In the rows, zero is written as 128.
One turn moves every row onto another: examples first, then more rows asked
q_688: [119 122 127 126  92 119 143  96  79 131 119  85 137 104 133 111 141 126
 129 113 159  96 110 130 100 106 111  95 128 109 124 123 123 124]
q_780: [110 139 121 125 110 116 125 176  94 112 114  73 121 142 122 162 146 120
 131 113 128 153 117 151 114 146 118 116 115 122 144 112 133 157]
q_521: [110 132 125 145 126 119 119 166 116 125 120  86 134 143 122 155 171 117
 145 127 136 157 135 154 111 147 129  98 113 117 152 113 142 140]
q_68: [ 57 110 143 124 121 153 125 152 114 130 134 108 145 123 146 126 161 138
 158 164 116 128 134 113 105 110 101  96 119 149 148  90 154 127]
q_41: [108 133 111 127 121 109 122 179 124 125 129  86 117 131 107 148 154 128
 119 111 129 146 117 169 117 147 126 108 111 132 143 116 130 151]
q_285: [ 99  98 131 126 111 133 105 140  76 122 118  94 128  51 113 135 148 159
 148 147 113 140 129 116 130 125 136 105 125 150 139 119 142 134]
q_790: [108 120 100 137 105 105 139  97 103 127 115  84 124 123 108 110 168 103
 126 147 141 102 133 152 100 117  88 111 110 135 131 129 132 156]
q_687: [103 108 134 125 112 126 120 134  71 130 117  83 117  64 119 130 135 163
 141 126 101 134 103 115 127 118 137 117 119 148 145 137 154 162]
q_243: [106  97 147 148 101 138 135 134 126 137 138  67 118 103 132 148 151 108
 140 126  99 110 110 119 117 107 116 152 142  99  98  89 124 140]
q_505: [ 97 119 106 158  68 131 110 157  97  99 111 112 108  94 118  95 147 118
 117 155 115 120 125 134 137 132 124 128 124 123 137  89 103 133]
q_821: [113 111 134 149  66 135  98 149 114  98 124 111 109  92 116 106 165 125
 123 157 120 112 144 119 135 131 130 109 129 103 133  85 112 128]
q_368: [ 97 130 125 161  73 138 116 155 117 105 110 114  93  93 109  95 154 137
 112 146 124  94 128 137 132 130 128 116 110 112 147  83 112 132]
q_685: [ 91 100 123 140 111 107 142 120 100 147 130  49 131 113 126 112 162 131
 118 150 146  97  97 130  95 110  88 107 120 133 156 115 128 118]
q_182: [110 107 141 119 114 142 124 146  76 116 121  85 119  55 134 129 124 152
 152 136 116 129 113 124 118 122 122 118 125 158 122 123 160 150]
q_997: [103 102 129 144 106 126 145 136 130 131 135  76 124  98 131 156 150 132
 138 103  92 102 127 122 120  92 101 137 129  98  93  92 126 135]
q_727: [106  97 140 144  99 124 123 127 126 123 120  74 141 112 127 170 156 126
 150 121 107 123 137 127 109 107 117 136 136  87 100  91 114 134]
q_12: [ 44 116 142 136 111 145 146 143 116 134 136 107 134 137 145 112 157 134
 148 152 106 120 102 121 104  96 103 109 132 143 151  89 153 150]
q_996: [113 130 113 137 112 107 135 166 115 120 120  89 121 145 117 135 153 120
 130 112 130 151 105 162 114 151 132 108 126 122 146 122 139 162]
q_126: [103 115 139 120 121 139 114 133  77 123 120  90 118  62 101 130 133 166
 140 118 105 133 118 128 128 108 133 113 113 157 122 126 148 157]
q_513: [108 108 105  91 106 108 145 121  67 137 135  81 123 111 109 112 170 123
 117 128 136 110 123  98 114 119  98 100 122 135 146 126 129 141]
q_329: [ 87 115 134 109  94 102 127 117  86 137 134  85 109  99 110 110 151 123
 102 166 146  86 129 140  85 102 119  97 142 120 140 114 117 148]
q_195: [ 97 118 119 150  59 124 118 155 108 100 117 122  90  97 127  92 155 134
 112 153 111  99 128 124 127 130 124 117 130 110 152  94 118 150]
q_406: [ 49 123 138 134 121 155 134 159 104 149 138 120 123 127 151 118 149 111
 145 153 115 123 127 125  97 104 115 114 129 143 149  94 141 136]
q_22: [104  91 134 145  96 117 145 128 125 131 133  80 128 103 141 149 138 133
 141 111  95 111 115 128 107  95 117 142 151  95  97 106 119 145]
q_932: [ 48 119 145 126 115 159 144 155 117 137 148 119 127 126 136 115 160 137
 140 135 120 120 114 125 109  97 104  99 129 148 141  75 142 132]

q_195 moves to q_12
q_505 moves to q_406
q_727 moves to q_285
And these:
q_368 moves to q_932
q_790 moves to q_329

One turn moves every row onto another: examples first, then more rows asked
q_277: [135 126  98 146 118 168 105 116 113 146 133 135 145 126  96 112 143 108
 129 112 120 138 115 124 139 134 121 116 144 115 157 142 120 150 106]
q_768: [101 114 130 136 156 127 131 138 115 138 158 138 116 150 113 109 113 135
  89 159 150 105 109 112 125 127 100 154  99 138 140 139 101 130 138]
q_384: [139 129 103 135 117 176 107 115 114 153 134 140 161 131 104 106 137 117
 121 120 124 125 106 127 139 128 131 114 161 112 146 135 113 148 113]
q_218: [149 164 118 163  93 132 136 117 107 128 118 158 116 141  69 127 141 173
  99 142 156 133 115 149 117 107 134 111 133 126 129 122 120 127 131]
q_499: [155 165 130 165  93 125 131 127 116 131 124 176 125 143  74 124 151 174
 111 142 159 137 134 147 121 113 129 117 146 125 128 118 124 138 125]
q_353: [130  84 124 176 113 122  94 125 134 157 135 112 106 122 110  98 131 150
  99 127 138 129 131 120  98 115 113 135 126 144 145 154 104 125 149]
q_442: [ 95 148 122 149 131 154 138 142 119 165 143 137 153 162  90  88 118 144
 139 151 136 123 125 137 144 120  91 145 140 116 142 132  99 168 143]
q_837: [140  77 126 159 115 119  92 131 132 148 140 111 109 122 121 104 136 163
  99 111 141 135 125 125 102 125 108 125 117 141 150 152 108 129 137]
q_367: [123 120 134 138 114  81 124 140 134 124 154 151 110 144 122 140 123 184
 118 107 107 142 138 148 129 127 139 114 139 110 123 138 128 139 113]
q_526: [ 98 118 131 128 161 145 129 133 122 134 160 134 123 143 114 104 117 130
  89 157 151 112 118 117 124 126 105 149 103 142 141 136 101 127 146]
q_386: [106 140 140 123 129 114 139 136 130 104 139 125 105 136 143 138 129 147
 104 135 143 120 116 127 141 144 132 129 110 112 110 119 134 126 173]
q_375: [103 143 145 126 128 119 133 137 137 110 141 121 106 127 145 139 141 147
  99 131 149 121 121 130 147 142 125 131 108 115 109 129 138 132 170]
q_348: [107 159 139 144  92 131 142 130 131 136 110 123 121 141 102 118 151 178
 123 139 133 132 128 154 158 113 103 148 151 117 123 108 117 161 176]
q_117: [150 131 103 134 120 169 105 129 119 141 132 141 155 121 113 114 140 114
 128 117 122 130 109 129 147 139 122 120 148  98 157 137 117 157 119]
q_587: [141  78 127 167 113 127  89 135 129 154 152 119 110 123 120 112 140 138
  97 126 154 134 128 115 109 124 105 136 123 141 149 160 109 134 142]
q_601: [119 163 146 153  94 132 146 127 131 134 111 121 116 141  97 122 153 167
 121 134 135 126 121 145 161 122 106 151 150 118 132 108 130 156 180]
q_211: [121 112 133 128 125  83 124 149 139 121 162 155 133 149 132 138 126 185
 123 112 115 140 128 142 125 131 143 122 138 107 130 135 137 144 116]
q_994: [120 107 142 128 119  83 116 140 131 123 153 144 120 147 133 135 122 183
 117 107 117 138 130 140 129 126 151 111 147 115 118 131 122 134 129]
q_778: [158 165 115 157 103 131 122 118 110 127 110 163 130 145  70 115 149 176
 107 141 148 135 117 150 116 115 131 110 137 122 130 113 126 144 116]
q_430: [ 98 133 115 149 129 157 139 142 119 168 140 123 157 161  92  91 117 149
 132 150 126 120 117 139 145 127  92 150 148 110 138 129 104 165 143]

q_442 moves to q_526
q_587 moves to q_994
And these:
q_277 moves to q_837
q_386 moves to q_601
q_218 moves to q_117

